rotation steps, each row followed by its count of steps:
The counts run from 0 to 505.
[-3.4 -18.6 -26.7 8.6 64.8 3.5 -11.6 13.3 32.7 -28.2 22.0 6.7 -0.7 14.3 -18.4 2.0 6.5 3.8 -3.0 -3.7 -22.3 24.4 13.0 -4.2 8.6 -6.0 -31.2 34.7 31.7 8.5 8.4 -25.8 -24.4 2.2 1.6 22.2 -26.8 39.0 5.6 5.1 -3.1 18.2 13.3 18.0 -11.9 -8.7 -18.2 -30.2 -13.4 -2.0 -3.1 -7.8 -16.9 7.2 -3.4 3.7] -> 342
[35.6 -7.1 -5.6 -0.9 15.5 -4.8 -44.5 17.9 -0.6 -3.9 -12.7 -7.5 6.7 17.2 36.2 -6.5 31.8 0.8 -12.2 22.7 -7.6 -2.9 4.8 48.1 -10.7 20.5 28.0 -2.9 15.3 -14.9 25.6 -2.6 -10.7 2.0 -19.3 2.2 25.1 12.8 -20.2 1.0 17.2 26.2 0.1 -32.7 4.0 -1.6 -1.0 9.0 -10.0 -21.8 7.2 9.4 24.9 15.9 -39.2 -11.9] -> 153
[-18.6 8.2 3.5 11.5 8.0 24.9 11.3 10.0 -48.6 2.7 -6.8 -30.3 -7.3 15.6 29.4 4.3 -7.4 -15.8 -3.1 -1.6 3.8 -6.5 14.3 43.0 -21.7 -2.8 14.3 -0.8 18.8 6.4 -18.8 6.3 -40.1 -3.2 -34.6 -37.2 -16.5 15.5 -19.2 -22.9 4.4 2.7 7.5 -10.0 22.8 1.2 -27.4 -0.2 5.5 9.7 36.1 -15.4 7.7 35.9 -27.9 -0.5] -> 20
[-24.7 -13.0 -21.7 3.7 17.7 -18.0 -11.1 32.4 -0.1 -0.3 -0.8 -1.3 21.8 -8.5 2.6 -9.2 -2.2 17.9 -14.1 11.9 -8.1 9.4 8.7 28.3 -49.7 22.8 3.3 13.0 42.4 -5.3 25.0 -6.3 -24.6 -18.2 -18.2 17.9 -4.3 -7.4 -5.4 -18.3 9.2 11.7 16.3 -44.9 34.4 -15.5 -12.8 24.7 -17.9 13.8 40.3 27.6 -5.8 7.7 -3.9 2.6] -> 119
[-3.2 -34.8 18.4 19.7 52.3 -12.4 -8.3 -0.9 5.9 -2.2 -2.1 -8.2 -3.3 18.2 19.2 8.0 7.0 8.0 -25.7 -4.4 32.9 1.8 -1.3 14.3 -27.6 -0.3 31.2 24.0 9.5 -26.8 12.5 -14.4 8.3 -21.3 -23.9 5.7 31.3 -19.1 -16.4 -19.7 5.0 12.7 5.8 -24.1 17.1 -20.4 8.4 -10.4 -4.9 15.0 -1.3 23.8 10.4 -9.2 -0.6 -34.5] -> 325
[20.6 -13.4 19.6 15.9 17.7 -6.9 7.0 11.6 9.9 -27.3 -10.2 -36.7 -6.4 10.7 19.7 -12.9 5.4 31.3 -7.8 -26.0 20.4 3.1 3.7 14.2 -28.9 10.5 43.2 -5.3 -14.8 -27.5 4.8 -38.3 24.2 -6.1 -16.1 17.9 35.3 -18.5 -17.9 -27.2 19.2 -6.4 15.1 -16.5 -22.6 -15.5 -15.2 -33.3 -4.7 19.1 5.5 13.7 12.1 9.3 -7.3 -34.5] -> 464
[-4.6 -11.8 -0.5 0.0 52.2 10.5 2.2 25.9 28.7 -10.7 -9.9 5.8 -22.5 22.4 -9.1 22.4 -2.5 -13.0 13.7 -32.7 -2.7 13.9 4.0 -21.9 28.4 -5.2 -10.1 4.9 -33.9 -17.9 4.3 -36.6 0.1 14.5 -19.9 26.3 -11.6 27.7 10.4 4.3 14.5 -4.0 21.0 44.1 -17.1 -3.2 -9.4 -29.6 -5.1 16.4 0.7 -0.9 21.5 12.1 -14.0 -31.4] -> 67
[-3.2 -17.7 -18.3 -5.6 17.8 -0.8 14.4 15.5 22.9 -33.7 10.0 -19.8 21.2 -9.5 -11.5 -8.3 -8.9 28.1 -21.7 -18.6 1.7 9.0 15.3 -5.0 -44.0 -6.5 12.8 23.7 27.4 -2.0 20.1 -26.5 2.4 -9.7 -3.6 41.9 3.2 3.6 14.8 -1.9 11.8 1.7 30.7 -18.9 -16.6 26.8 -6.6 -17.4 -10.4 14.8 39.7 25.9 -18.9 16.1 10.8 23.1] -> 476
[-9.9 -20.6 11.7 6.7 25.0 -34.7 -13.7 48.4 -8.7 -23.3 3.4 -19.0 17.8 2.6 7.2 -9.1 26.7 41.1 -3.7 -7.7 -11.5 10.2 9.8 16.8 -49.0 11.1 -4.8 0.2 17.1 -18.6 21.9 3.6 -5.8 -3.1 0.9 9.2 -7.1 4.1 -9.7 -14.1 7.0 -11.3 15.8 -36.2 2.0 -5.7 -38.7 2.2 -38.8 3.6 3.0 23.0 -12.1 9.0 -7.1 -10.6] -> 258
[-4.1 -7.8 -9.6 19.3 28.1 33.5 23.2 36.0 5.2 -28.6 5.9 1.2 8.6 -4.8 -21.1 -6.3 13.8 18.7 -10.7 19.4 -15.8 23.6 20.2 -7.0 4.2 -2.3 2.1 22.4 24.5 -1.1 5.3 -18.7 -25.8 21.3 12.2 34.4 -15.2 30.6 1.2 -10.4 4.7 -5.6 4.9 -7.6 -37.6 -10.6 -24.7 -11.8 -49.3 3.9 9.2 -3.1 -13.3 5.9 23.2 -5.3] -> 340
[-23.7 -29.4 13.4 16.1 12.8 0.3 7.5 15.5 -19.2 -36.2 15.7 0.6 -17.5 12.7 27.7 28.9 -22.6 -6.9 17.0 -16.0 -21.4 -1.4 20.3 36.7 -8.7 0.1 -25.0 23.5 6.0 -22.5 -11.4 -20.8 -10.1 -24.9 -36.9 0.8 -9.1 22.6 -33.7 -15.1 12.1 -2.1 17.3 4.1 -4.6 -19.1 -1.4 -0.8 -15.3 32.7 9.8 -17.2 -2.3 11.4 -12.7 -32.8] -> 332
[-7.7 -18.3 30.6 5.8 -19.9 -10.2 -3.3 14.1 14.1 -11.9 4.6 -13.1 -20.9 26.8 32.4 4.4 -8.5 8.9 -28.7 -24.5 38.7 -6.6 0.4 19.8 -3.1 7.5 39.9 -22.0 -21.8 -3.9 -8.6 -0.8 12.3 -45.4 -33.0 -3.6 28.0 7.0 -31.0 -13.4 -1.7 -12.3 -0.6 -24.2 1.9 9.8 4.0 -14.9 9.5 6.0 31.7 16.5 2.1 10.9 -23.7 -25.9] -> 93
[-23.0 7.3 9.1 26.1 30.6 -5.6 -8.6 -6.7 -7.7 -17.3 0.5 0.2 -4.5 9.3 31.8 7.0 24.4 1.1 4.5 5.8 18.1 43.3 33.4 43.1 2.8 -0.1 -7.6 -17.5 -2.2 -12.2 -21.8 8.6 -17.6 -15.0 -45.3 9.1 22.3 9.3 -0.9 -29.7 1.5 -3.0 -22.6 -1.3 44.7 -17.3 -31.5 -2.1 -14.8 -12.8 3.8 -24.0 9.0 1.8 -15.8 -24.6] -> 226
[7.5 -32.8 12.2 4.1 39.7 -11.2 -21.7 -1.3 23.2 -19.3 -3.5 -3.7 -20.1 14.6 24.7 32.9 3.6 -5.6 -19.2 -17.4 7.5 12.8 15.9 12.6 7.1 3.3 22.1 6.3 -22.8 -30.9 -2.3 -5.7 9.7 -26.2 -49.7 -12.7 10.3 -11.5 -15.6 -9.7 18.1 -1.1 9.3 22.6 0.7 -19.1 17.0 -15.5 29.0 18.9 -5.5 -9.9 23.7 -4.3 -15.8 -34.4] -> 230
[-12.8 -22.8 18.0 22.2 -1.6 20.1 18.5 19.6 -27.7 -30.7 17.5 -0.2 -24.6 4.8 25.0 35.2 -17.2 -11.3 2.9 1.8 -17.3 -12.5 16.2 26.3 1.2 -12.3 -7.8 13.6 -1.6 -17.6 -2.6 -8.0 -9.6 -12.0 -31.1 -9.8 -22.6 30.6 -32.6 -19.9 14.3 -10.3 15.1 6.9 -19.8 -10.5 0.2 0.8 -23.5 28.9 25.9 -13.6 1.3 17.4 8.9 -41.4] -> 333
[-5.9 -16.8 6.0 9.3 -8.6 11.9 24.8 37.7 14.7 -27.2 5.6 -20.9 -22.5 35.7 21.9 -27.0 -10.0 13.9 -3.1 -32.0 -2.9 0.6 36.9 0.9 10.4 10.1 14.1 -8.9 13.2 -8.4 -23.4 -32.2 -28.8 -18.8 4.2 20.4 12.4 17.3 -36.8 -12.2 -10.3 -13.0 9.1 21.4 -39.6 -6.1 -9.4 3.9 -1.5 14.1 0.7 -24.9 9.9 20.9 -28.4 -1.0] -> 468
[0.1 -7.8 3.3 -4.5 16.0 -6.9 -20.8 35.6 2.6 -8.2 -7.0 -18.2 8.9 31.5 34.5 -12.7 35.8 9.2 -19.4 -12.7 14.3 9.2 21.5 24.6 -20.5 6.6 -0.3 -5.9 8.3 -20.9 7.3 5.0 -28.1 -3.7 -2.7 -0.4 30.0 22.4 8.8 1.5 -7.2 18.0 -0.8 -18.8 26.0 29.3 -30.8 16.9 -15.4 -21.0 8.6 -3.7 11.5 11.7 -57.3 14.6] -> 455
[-46.8 -20.2 -13.8 12.8 69.2 -22.9 -15.4 16.9 13.0 7.4 3.0 7.3 -5.0 10.2 -6.7 19.5 -17.1 -7.2 0.9 -27.0 -1.5 18.7 5.6 -0.6 -3.5 -1.4 -23.7 14.0 9.5 -9.9 8.6 6.6 -17.5 -19.7 -34.1 -4.2 -23.4 14.3 6.9 -15.1 -9.9 1.3 7.9 8.3 47.2 -27.6 -30.2 -10.1 -4.0 17.4 13.6 10.2 4.3 7.4 -3.7 -11.8] -> 124
[19.9 16.6 -12.4 0.8 64.5 22.9 -11.7 0.2 6.2 -17.5 -7.6 -1.3 10.4 -6.8 -12.4 15.8 27.2 -14.9 -6.5 24.4 -6.4 35.8 10.3 20.7 3.1 -0.8 -16.2 22.9 -1.7 7.7 -16.5 -15.3 -33.6 29.3 -19.7 2.1 -5.3 19.7 22.2 -5.3 15.8 22.7 2.8 12.4 8.6 -14.8 -27.1 -37.4 -8.3 -19.1 -6.9 -8.8 10.3 -6.7 -29.8 -3.6] -> 146
[-11.1 -3.7 -8.9 5.5 16.8 22.6 19.6 11.9 17.8 -24.1 -18.5 -19.2 3.8 -10.2 -1.4 7.2 -1.4 18.2 -20.5 -14.5 21.2 20.3 10.9 -13.5 4.4 -2.0 47.4 -16.6 -28.1 -18.2 9.5 -4.7 16.5 0.4 -42.5 30.0 -0.2 6.8 10.1 -14.8 12.4 -28.7 16.1 12.2 -5.5 12.1 -11.1 -17.4 1.1 28.6 43.5 6.2 15.8 26.1 34.1 -19.4] -> 301
[-1.3 -22.0 32.4 27.6 13.5 6.2 -4.0 13.5 -1.7 -3.3 -8.9 -11.4 -34.1 48.6 33.5 2.4 -10.7 -1.1 -15.0 -38.7 39.8 -15.0 -6.5 0.1 10.7 -12.6 33.9 -8.1 -24.8 -16.7 1.6 -22.3 10.4 -23.7 -21.3 3.5 29.3 21.9 -15.7 -9.3 -9.1 5.5 5.9 2.3 -2.3 13.5 -4.4 -25.2 -7.6 6.8 19.2 7.6 21.8 23.4 -18.8 -36.7] -> 462
[-7.6 -28.4 -6.2 -2.8 10.2 19.1 17.7 7.7 3.3 -46.7 16.5 -1.4 6.3 12.9 26.3 16.9 14.7 2.0 -13.2 -10.9 -6.2 17.9 62.7 23.1 -10.9 -0.9 -19.9 16.4 11.0 -28.6 -15.8 -10.1 -27.8 -8.5 -27.2 23.3 23.2 13.3 11.3 -2.3 9.5 6.5 12.7 12.7 -6.3 18.6 6.0 24.5 -4.3 10.6 1.0 -45.7 4.0 6.4 -22.0 9.5] -> 237
[23.7 -37.4 -3.0 1.6 51.0 25.5 -15.0 -11.0 2.6 -27.9 3.5 -4.9 2.5 26.7 10.5 24.1 -0.9 -8.7 -28.0 -6.4 4.0 -7.7 6.5 0.8 -4.8 -32.8 5.8 46.5 13.8 -10.0 19.9 -18.8 1.3 -3.4 -22.6 8.1 -2.1 34.8 15.8 17.9 7.2 23.3 18.1 7.4 -7.7 40.8 7.9 -28.7 12.9 7.2 18.4 -3.9 2.8 14.1 -8.4 6.3] -> 242
[-2.1 -19.4 1.9 10.8 16.5 43.6 40.7 10.8 29.4 -11.7 5.4 -7.5 -10.5 11.6 -4.0 5.7 -25.8 7.3 -44.4 -22.0 31.7 -11.3 3.8 -22.5 1.3 -12.8 35.9 27.6 0.4 0.1 3.7 -26.5 3.0 -12.3 -3.6 17.2 21.9 11.3 3.7 -11.8 4.9 5.7 11.3 4.3 -22.0 25.0 13.4 -25.7 -5.0 18.5 38.8 10.6 -0.4 10.9 12.3 4.0] -> 105
[-15.2 -9.0 -11.9 8.6 19.2 13.5 -12.4 3.0 10.5 -23.2 26.9 28.6 -23.4 9.5 -8.1 26.3 -13.5 -15.7 -5.3 -0.5 0.4 0.8 -5.6 3.9 16.9 -17.8 -24.9 15.4 21.9 38.6 -19.8 -31.3 -17.8 -8.7 -17.7 38.7 -25.0 44.7 7.1 21.4 -7.6 9.5 10.2 -2.3 7.9 -2.8 0.5 -34.6 -18.6 10.4 37.1 8.0 -9.4 22.0 -16.3 -16.5] -> 344
[-10.8 15.4 16.3 27.2 6.5 -2.0 15.7 34.3 9.3 9.1 2.1 -16.8 -15.5 6.5 3.1 -27.9 5.6 20.0 -24.7 1.1 16.1 16.1 -5.6 19.8 -19.3 24.8 27.7 -3.5 8.0 12.9 -11.7 -21.5 -18.4 -13.2 11.9 -1.6 27.1 -1.0 -29.5 -41.5 4.3 1.7 -9.5 -35.0 0.7 -35.7 -34.9 -19.0 -41.7 -21.0 9.8 30.8 -1.2 -6.3 -16.4 -21.2] -> 189
[-5.8 -20.6 15.9 19.7 27.9 22.0 5.9 4.5 4.6 -24.3 1.9 -12.1 -16.3 3.3 -1.0 19.9 -15.7 13.8 -14.9 -0.7 -10.8 7.6 1.4 5.6 16.3 -10.4 24.3 6.3 1.2 5.3 -3.9 2.5 0.6 -14.6 -40.7 -13.8 -33.6 6.7 -35.2 -18.7 5.5 -26.0 7.8 19.7 -38.4 -36.4 -4.0 -38.5 6.7 30.4 13.3 -3.2 -4.9 16.0 29.9 -34.4] -> 33
[0.8 -28.0 2.7 18.2 31.5 7.4 -5.2 -25.1 42.2 -32.3 9.7 -5.0 -10.3 1.6 10.9 13.3 -15.0 7.8 -33.2 -14.6 -5.0 15.5 1.4 12.9 13.1 -19.9 14.6 38.5 1.9 -2.2 15.0 4.1 16.3 -36.7 -28.0 -17.9 -3.7 22.9 -26.2 -29.7 18.4 17.2 1.9 15.0 -19.5 3.1 -0.3 -37.0 9.2 3.1 23.6 5.6 -21.2 -11.7 20.5 -3.1] -> 404
[5.2 17.2 -8.0 8.9 20.9 45.2 -0.8 -20.1 9.4 -17.4 -7.8 -18.9 -15.5 17.2 4.5 4.4 0.6 -15.3 -29.6 -10.1 14.3 14.6 5.7 10.7 35.1 -18.2 10.4 15.6 -8.0 27.8 -27.8 -0.4 -24.2 -3.3 -22.3 -13.1 5.9 42.1 11.6 -7.7 1.4 15.2 2.9 24.5 0.2 33.3 -17.0 -40.7 9.7 -19.0 36.3 -16.5 4.9 10.9 -22.8 13.5] -> 9
[25.7 13.7 -10.1 1.6 -15.5 26.6 -8.1 -12.1 0.4 -12.1 -9.3 -23.1 8.6 -0.6 25.7 -16.2 13.5 5.1 -39.3 18.1 12.5 7.0 9.4 51.5 -13.7 9.9 46.2 2.1 22.9 15.6 -8.7 -6.0 -5.3 -11.1 -20.7 0.7 28.3 12.5 -14.2 -17.1 21.1 22.8 -3.1 -24.9 3.1 13.4 4.6 -12.1 9.5 -13.5 33.4 10.3 1.1 8.3 -22.6 10.4] -> 14
[-11.1 -9.7 -19.5 -19.2 8.9 1.4 23.0 38.6 41.6 -25.6 23.2 -3.8 -21.1 -0.7 -26.2 28.4 -13.0 -4.8 -15.2 -27.2 -20.5 10.9 9.1 -13.5 7.5 13.8 -22.6 25.5 -22.1 14.0 -24.3 -32.0 -20.9 -14.4 -5.1 -8.2 -21.7 14.6 -0.7 -4.2 19.2 3.7 38.0 17.9 -23.3 3.3 5.4 -28.2 2.2 6.7 11.4 4.9 0.6 -11.6 -46.8 9.0] -> 274
[-9.4 -0.2 -13.2 0.8 26.8 -10.7 -29.5 2.4 -4.2 -3.7 -11.9 1.8 15.6 -15.6 11.1 28.8 21.5 -8.5 -22.2 9.9 12.1 19.2 -4.5 32.2 -23.3 -0.8 18.7 -5.5 -8.5 -6.4 17.2 29.0 6.8 -4.6 -53.4 0.5 -9.0 14.9 18.3 -14.8 17.3 4.6 8.6 -28.9 54.0 21.7 -16.9 3.2 -3.2 -0.5 51.9 19.7 9.7 7.9 -3.5 -3.8] -> 220
[-29.1 -1.1 -3.8 17.1 -11.5 4.0 18.8 19.1 29.4 -36.8 17.5 20.5 -2.6 -13.3 10.2 6.8 17.5 12.4 -7.3 18.4 -7.9 34.5 28.8 30.1 25.9 22.4 -1.6 -15.1 0.0 -6.1 -20.4 -1.4 -12.3 -23.5 -25.8 30.9 14.1 15.3 -25.8 -27.3 7.1 -11.1 -15.0 -0.6 -2.9 -27.3 -6.2 14.8 -36.9 2.1 9.1 -9.3 5.5 -3.4 13.5 -34.6] -> 132
[-8.0 -27.5 1.4 14.4 -10.1 31.8 24.2 -5.7 49.1 -35.3 26.1 15.4 -10.1 9.7 9.9 13.8 -7.1 10.0 -54.4 3.4 23.5 8.9 5.7 5.1 14.5 6.8 33.9 19.6 12.5 9.4 -6.1 -4.9 -1.1 -45.3 -12.5 21.0 24.8 13.1 -19.8 -14.7 -1.0 1.6 -1.4 -7.9 -20.4 1.4 33.5 -11.3 -8.6 14.1 33.4 9.3 -5.4 -4.1 10.4 -8.3] -> 406
[6.0 -8.5 14.5 10.6 -11.6 8.5 6.2 23.9 12.0 -27.0 -0.7 -25.4 -12.5 30.7 35.6 -34.6 -2.2 21.6 -2.2 -26.3 -9.7 9.7 35.9 23.3 15.6 8.8 13.4 -10.6 20.3 -15.9 -6.3 -21.0 -20.4 -22.8 4.6 12.4 27.1 30.1 -40.8 -21.9 -1.4 4.9 -3.5 9.0 -39.1 0.3 -9.4 -1.6 -13.8 -8.1 0.3 -21.4 8.5 19.0 -16.1 -4.9] -> 467
[-6.2 -1.0 -2.6 12.8 32.3 2.4 6.5 29.6 23.2 3.3 11.4 16.4 3.0 -4.0 -14.2 3.6 22.2 14.5 -33.2 32.0 29.5 24.9 -5.6 1.0 -15.8 23.9 10.9 17.5 17.2 17.9 -10.0 -22.6 -23.2 2.2 -0.6 28.3 20.4 -10.3 3.5 -9.7 4.3 9.7 -6.9 -39.4 12.5 -36.8 -10.5 -22.7 -35.8 -6.8 1.7 33.5 5.2 -21.9 -18.8 -17.5] -> 50
[-1.9 14.2 -25.4 -1.6 53.9 -14.8 -26.9 3.2 25.4 22.2 -18.4 -3.5 -19.1 17.5 5.8 -2.8 -22.8 -24.9 7.8 -25.6 -0.3 18.8 -15.4 12.3 6.7 10.7 1.3 11.7 2.1 17.8 -0.1 -26.3 -21.8 -1.6 -17.2 -12.9 -2.3 13.2 -4.5 -16.0 9.4 22.1 11.6 11.4 36.2 -22.7 -21.5 -33.8 13.9 -14.0 15.3 16.2 19.0 2.5 -53.4 -4.6] -> 286
[-12.9 -5.6 -16.5 -11.5 26.4 -0.7 -2.2 6.3 -5.2 -0.6 -1.0 -33.8 12.8 12.4 16.7 0.4 -5.2 3.5 -4.0 -4.4 -1.2 14.6 34.6 33.5 -46.6 16.6 3.9 9.9 38.5 4.6 -18.4 -16.9 -50.8 -16.1 -24.0 -4.6 12.7 -13.0 -6.8 -18.0 7.4 8.7 17.9 -8.9 30.1 -25.3 -13.0 -0.2 31.4 7.4 2.8 -8.8 16.8 11.5 -49.1 14.6] -> 18
